In the data rows, the value 50 means zero.
One hidden rule gives every row of this table a label. Here are some rows, each with its label.
c(39, 60, 47, 37, 21, 57, 48, 35) Cl
c(59, 31, 66, 42, 40, 60, 61, 53) Cl
c(30, 47, 43, 51, 27, 38, 25, 43) Fe
c(64, 42, 66, 41, 41, 59, 76, 48) Cl
c(41, 59, 44, 25, 49, 66, 54, 31) Cl
c(57, 48, 64, 35, 38, 55, 54, 57) Cl
c(63, 45, 47, 45, 53, 33, 43, 79) Cl
c(42, 35, 42, 50, 45, 42, 35, 53) Fe
c(41, 59, 42, 52, 48, 35, 40, 46) OD
c(47, 78, 55, 67, 38, 43, 44, 52) OD
c(39, 47, 50, 31, 45, 49, 33, 50) Cl
c(50, 32, 43, 47, 38, 46, 43, 57) Fe
c(50, 50, 40, 44, 40, 73, 43, 56) Fe
c(36, 63, 58, 73, 41, 36, 41, 37) OD
c(54, 61, 27, 55, 43, 28, 52, 56) OD
c(31, 62, 57, 52, 51, 50, 34, 36) OD
c(36, 61, 52, 45, 49, 60, 40, 36) Da
c(53, 69, 33, 55, 37, 69, 76, 29) OD
c(49, 42, 48, 45, 39, 32, 48, 50) Cl
c(99, 65, 70, 91, 88, 53, 94, 87) Da
c(42, 54, 38, 40, 45, 51, 46, 41) OD
c(47, 52, 46, 52, 53, 56, 42, 53) OD
c(50, 42, 39, 49, 43, 54, 53, 46) Fe
c(52, 52, 77, 36, 46, 43, 60, 43) Cl
c(41, 62, 50, 53, 58, 47, 53, 33) OD
c(59, 53, 42, 71, 80, 70, 64, 49) OD
c(41, 36, 49, 56, 44, 25, 42, 42) Fe
c(36, 39, 38, 50, 62, 48, 47, 29) Fe
c(46, 30, 38, 44, 32, 43, 46, 46) Fe
c(46, 42, 54, 73, 53, 45, 33, 60) OD
c(51, 56, 35, 42, 65, 63, 44, 57) OD
c(31, 19, 39, 48, 21, 49, 20, 49) Fe
c(71, 72, 87, 47, 60, 55, 80, 55) Da
c(61, 58, 51, 83, 72, 75, 65, 52) OD
c(28, 58, 37, 41, 54, 48, 32, 34) OD
c(71, 32, 78, 38, 56, 89, 78, 57) Cl
c(46, 61, 44, 32, 48, 47, 60, 34) Da
c(53, 34, 32, 44, 33, 44, 47, 59) Fe
c(35, 43, 52, 39, 53, 47, 32, 44) Cl
c(32, 45, 39, 45, 42, 55, 46, 25) Fe
c(48, 44, 68, 42, 47, 90, 51, 45) Cl
c(60, 95, 85, 45, 51, 42, 42, 74) Da
c(57, 46, 77, 83, 68, 77, 62, 47) Da
c(45, 37, 66, 43, 54, 67, 58, 34) Cl
c(64, 71, 52, 33, 40, 27, 69, 54) Da
c(49, 42, 54, 47, 50, 38, 48, 51) Cl
c(26, 54, 48, 46, 60, 78, 20, 41) OD
c(46, 37, 74, 46, 44, 44, 57, 36) Cl
c(69, 47, 55, 49, 65, 54, 66, 65) Da
c(67, 38, 90, 78, 54, 55, 74, 53) Da
c(33, 61, 40, 50, 64, 53, 34, 39) OD
c(39, 39, 46, 51, 43, 65, 39, 43) Fe
c(28, 32, 54, 42, 39, 61, 26, 39) Cl
c(44, 57, 35, 37, 40, 69, 65, 25) Fe
c(46, 37, 45, 50, 69, 65, 52, 42) Fe
Which label does each new row get?
c(68, 48, 39, 39, 38, 26, 56, 73): Cl
c(60, 47, 33, 65, 48, 44, 63, 53): OD
c(58, 61, 45, 66, 63, 64, 61, 52): OD
c(59, 33, 47, 49, 37, 53, 50, 64): Cl
c(39, 33, 33, 52, 49, 46, 32, 51): Fe
c(50, 46, 63, 76, 59, 72, 37, 63): OD
c(55, 29, 54, 57, 48, 42, 45, 62): Cl
c(39, 39, 49, 63, 30, 39, 43, 37): Fe
c(43, 59, 38, 48, 49, 46, 33, 57): OD
c(66, 74, 43, 62, 79, 49, 78, 48): OD
c(48, 46, 54, 45, 52, 55, 49, 49): Cl
c(53, 47, 64, 68, 49, 50, 52, 52): Da
c(46, 61, 40, 37, 54, 40, 41, 52): OD
c(93, 76, 69, 98, 90, 72, 87, 82): Da
c(46, 73, 37, 53, 53, 44, 50, 44): OD
c(57, 49, 46, 55, 24, 50, 54, 58): Fe
A new table starts here. Its rows get labels from a new hidden rule, each label after its row.
c(51, 28, 55, 56, 39, 59, 34, 30) bell
c(40, 37, 61, 74, 59, 58, 29, 41) nail
c(46, 47, 59, 47, 52, 58, 47, 46) drum
c(78, 32, 46, 55, 20, 73, 36, 34) bell
c(74, 42, 48, 78, 21, 67, 36, 38) bell
c(72, 34, 52, 56, 19, 69, 42, 33) bell
c(41, 73, 32, 35, 66, 35, 71, 63) drum
c(56, 26, 56, 62, 44, 62, 36, 33) bell
c(52, 41, 68, 55, 47, 54, 44, 45) wolf
c(51, 45, 69, 43, 55, 67, 46, 57) drum
c(45, 68, 30, 36, 65, 36, 67, 65) wolf
c(45, 52, 66, 40, 63, 61, 44, 55) drum
c(64, 33, 55, 47, 28, 69, 38, 34) bell
c(36, 57, 44, 48, 61, 30, 59, 63) wolf
c(45, 37, 66, 48, 48, 53, 39, 43) drum
c(58, 48, 44, 45, 39, 49, 49, 38) nail
c(39, 70, 37, 38, 66, 36, 66, 61) drum
c(51, 51, 68, 41, 62, 60, 45, 65) drum
c(49, 36, 61, 74, 59, 62, 31, 40) nail
c(33, 59, 41, 53, 60, 33, 62, 70) nail
c(37, 74, 37, 33, 62, 33, 74, 58) wolf
c(66, 49, 42, 47, 36, 51, 52, 41) bell
c(49, 48, 64, 37, 59, 59, 45, 60) drum
c(39, 68, 35, 36, 66, 37, 69, 63) drum
c(45, 79, 27, 23, 57, 32, 77, 57) wolf
c(50, 47, 63, 49, 51, 54, 48, 49) drum
c(64, 45, 43, 53, 32, 42, 54, 28) bell
c(55, 60, 46, 35, 48, 43, 43, 48) wolf
c(36, 58, 43, 45, 65, 41, 62, 65) drum
c(59, 37, 40, 72, 8, 51, 61, 32) bell
c(46, 59, 42, 46, 51, 46, 57, 65) wolf
c(43, 70, 33, 40, 66, 34, 71, 66) drum
c(52, 57, 66, 41, 60, 53, 44, 59) drum
c(63, 47, 41, 53, 29, 52, 51, 38) bell
c(64, 59, 54, 39, 42, 44, 45, 40) wolf
c(37, 57, 44, 42, 63, 44, 57, 69) drum
c(44, 43, 62, 44, 63, 53, 46, 59) drum
c(45, 79, 33, 19, 55, 23, 81, 57) wolf
c(32, 64, 42, 46, 66, 31, 62, 61) drum
c(68, 33, 64, 50, 25, 64, 40, 38) bell
c(42, 52, 64, 48, 56, 53, 51, 67) drum
c(41, 34, 59, 65, 50, 62, 32, 34) nail
c(74, 36, 42, 74, 22, 62, 38, 44) bell
c(27, 62, 49, 39, 53, 26, 67, 73) drum
c(60, 59, 51, 45, 41, 41, 49, 38) wolf
c(30, 58, 41, 42, 61, 39, 65, 68) drum
c(51, 39, 70, 53, 46, 52, 40, 37) wolf
c(38, 61, 43, 44, 66, 33, 58, 69) drum
c(39, 58, 41, 51, 61, 42, 58, 69) nail
c(43, 64, 45, 39, 55, 48, 63, 58) wolf
c(56, 55, 49, 43, 52, 47, 41, 50) wolf
c(37, 59, 47, 48, 65, 37, 58, 66) wolf
Which label does each new row get?
c(42, 37, 66, 77, 56, 61, 31, 37) ~ nail
c(42, 56, 53, 55, 59, 50, 52, 67) ~ nail
c(61, 42, 46, 41, 39, 50, 51, 44) ~ nail
c(53, 48, 67, 41, 59, 58, 44, 60) ~ drum
c(39, 63, 34, 42, 66, 32, 70, 63) ~ drum
c(68, 32, 47, 57, 36, 68, 36, 27) ~ bell
c(42, 39, 65, 74, 56, 57, 29, 44) ~ nail
c(37, 54, 40, 44, 59, 40, 57, 69) ~ wolf
c(42, 79, 31, 28, 54, 42, 81, 51) ~ wolf
c(52, 34, 54, 72, 49, 61, 31, 38) ~ nail
c(33, 60, 41, 49, 63, 33, 61, 68) ~ nail
c(39, 70, 35, 34, 66, 35, 69, 66) ~ drum
c(46, 50, 70, 38, 61, 60, 45, 60) ~ drum
c(68, 36, 45, 71, 32, 57, 39, 43) ~ bell
c(51, 66, 40, 42, 51, 42, 66, 49) ~ wolf
c(51, 35, 54, 60, 43, 58, 37, 38) ~ bell
c(37, 33, 59, 77, 46, 58, 30, 38) ~ nail
A new table starts here. Its rows get labels from a new hidden rule, each label after its row.
c(31, 33, 30, 47, 41, 35, 36, 39) gh
c(37, 44, 38, 56, 50, 46, 43, 47) gh
c(48, 55, 50, 45, 42, 57, 46, 37) mq
c(51, 37, 48, 47, 41, 39, 47, 55) gz
c(39, 41, 36, 41, 35, 43, 34, 49) gz
c(28, 28, 27, 43, 38, 30, 33, 35) gh
c(57, 52, 59, 38, 54, 54, 57, 46) mq
c(33, 41, 36, 46, 40, 43, 35, 37) gz
c(42, 38, 39, 44, 38, 40, 37, 52) gz
c(57, 44, 54, 41, 35, 46, 54, 49) mq
c(38, 33, 35, 47, 41, 35, 36, 49) gh
c(44, 55, 46, 55, 49, 57, 42, 57) gz
c(31, 37, 33, 44, 38, 39, 33, 36) gz
c(31, 33, 30, 47, 42, 35, 36, 39) gh
c(52, 67, 54, 56, 51, 69, 50, 48) mq
c(66, 55, 68, 43, 67, 57, 66, 43) mq
c(57, 41, 54, 51, 45, 34, 54, 59) cf
c(68, 78, 70, 57, 70, 80, 69, 58) qj
c(41, 47, 44, 49, 43, 49, 39, 44) cf
c(40, 37, 37, 60, 55, 38, 47, 52) gh
c(53, 35, 49, 37, 31, 34, 49, 45) mq
c(58, 53, 60, 40, 56, 55, 58, 47) mq
c(55, 38, 52, 72, 66, 30, 56, 72) gz
c(33, 40, 35, 45, 40, 42, 34, 37) gz
c(30, 31, 28, 36, 31, 33, 27, 38) gz
c(34, 39, 35, 43, 38, 41, 33, 43) gh
c(31, 39, 34, 40, 35, 40, 31, 39) gz
c(28, 34, 31, 42, 36, 36, 31, 33) gz
c(62, 48, 64, 45, 62, 50, 62, 53) cf
c(48, 59, 50, 38, 42, 61, 46, 34) mq
c(61, 78, 63, 48, 61, 80, 61, 39) mq
c(29, 29, 27, 39, 34, 31, 29, 36) gz
c(54, 70, 57, 49, 51, 72, 53, 41) mq
c(38, 48, 41, 45, 40, 50, 35, 37) cf
c(79, 71, 75, 82, 76, 40, 79, 99) cf
c(50, 58, 53, 70, 64, 60, 54, 62) gh
c(34, 39, 34, 51, 45, 41, 39, 43) gh
c(50, 39, 47, 41, 36, 41, 46, 49) mq
c(69, 58, 66, 70, 64, 33, 68, 78) cf
c(60, 72, 59, 51, 54, 74, 57, 59) mq
c(29, 35, 31, 41, 36, 37, 31, 33) gz
c(81, 74, 77, 59, 64, 45, 81, 78) cf
c(44, 56, 47, 38, 37, 58, 42, 46) qj
c(56, 59, 58, 66, 61, 61, 55, 58) gz
c(41, 44, 38, 50, 45, 46, 39, 52) gz
c(69, 66, 66, 66, 61, 68, 68, 74) cf
c(56, 48, 58, 56, 54, 50, 55, 48) cf
c(50, 39, 47, 72, 67, 41, 56, 66) gh
c(58, 52, 61, 40, 57, 54, 58, 48) mq
c(46, 59, 49, 50, 45, 61, 44, 42) mq
Here are more rows. What is the label of each one?
c(41, 52, 43, 50, 45, 54, 39, 50) ~ gz
c(47, 49, 44, 63, 57, 51, 49, 61) ~ gz
c(53, 35, 50, 54, 49, 36, 49, 63) ~ gz
c(44, 37, 41, 40, 35, 39, 40, 48) ~ gz
c(39, 48, 41, 41, 36, 50, 35, 33) ~ mq
c(33, 28, 30, 50, 45, 30, 39, 42) ~ gh
c(28, 29, 27, 43, 37, 31, 32, 35) ~ gh
c(46, 59, 48, 41, 40, 61, 44, 33) ~ mq
c(43, 40, 40, 50, 45, 42, 38, 56) ~ gz
c(65, 68, 67, 77, 72, 70, 65, 85) ~ cf
c(47, 40, 44, 70, 64, 42, 55, 62) ~ gh
c(40, 41, 37, 60, 55, 42, 47, 52) ~ gh
c(42, 39, 39, 39, 33, 41, 37, 47) ~ cf
c(39, 49, 41, 38, 32, 51, 36, 35) ~ mq
c(96, 95, 92, 82, 85, 54, 98, 99) ~ cf
c(53, 40, 50, 50, 45, 42, 50, 58) ~ gz
c(35, 31, 32, 53, 47, 33, 40, 44) ~ gh
c(49, 46, 46, 72, 67, 48, 57, 64) ~ gh
c(38, 39, 35, 56, 51, 41, 44, 48) ~ gh
c(59, 45, 55, 52, 47, 47, 56, 60) ~ cf
c(27, 32, 29, 36, 31, 34, 27, 33) ~ gz
c(74, 82, 76, 68, 79, 84, 76, 76) ~ cf
c(34, 42, 36, 46, 41, 44, 35, 38) ~ gz
c(65, 52, 62, 58, 52, 44, 63, 66) ~ cf
c(61, 78, 63, 56, 61, 80, 61, 48) ~ mq
c(33, 41, 36, 42, 36, 43, 32, 34) ~ cf
c(50, 38, 47, 53, 48, 40, 46, 61) ~ gz
c(45, 58, 48, 42, 39, 60, 43, 34) ~ mq
c(38, 35, 35, 56, 51, 37, 44, 48) ~ gh
c(61, 59, 58, 61, 56, 61, 59, 69) ~ cf
c(73, 63, 69, 69, 63, 32, 72, 77) ~ cf
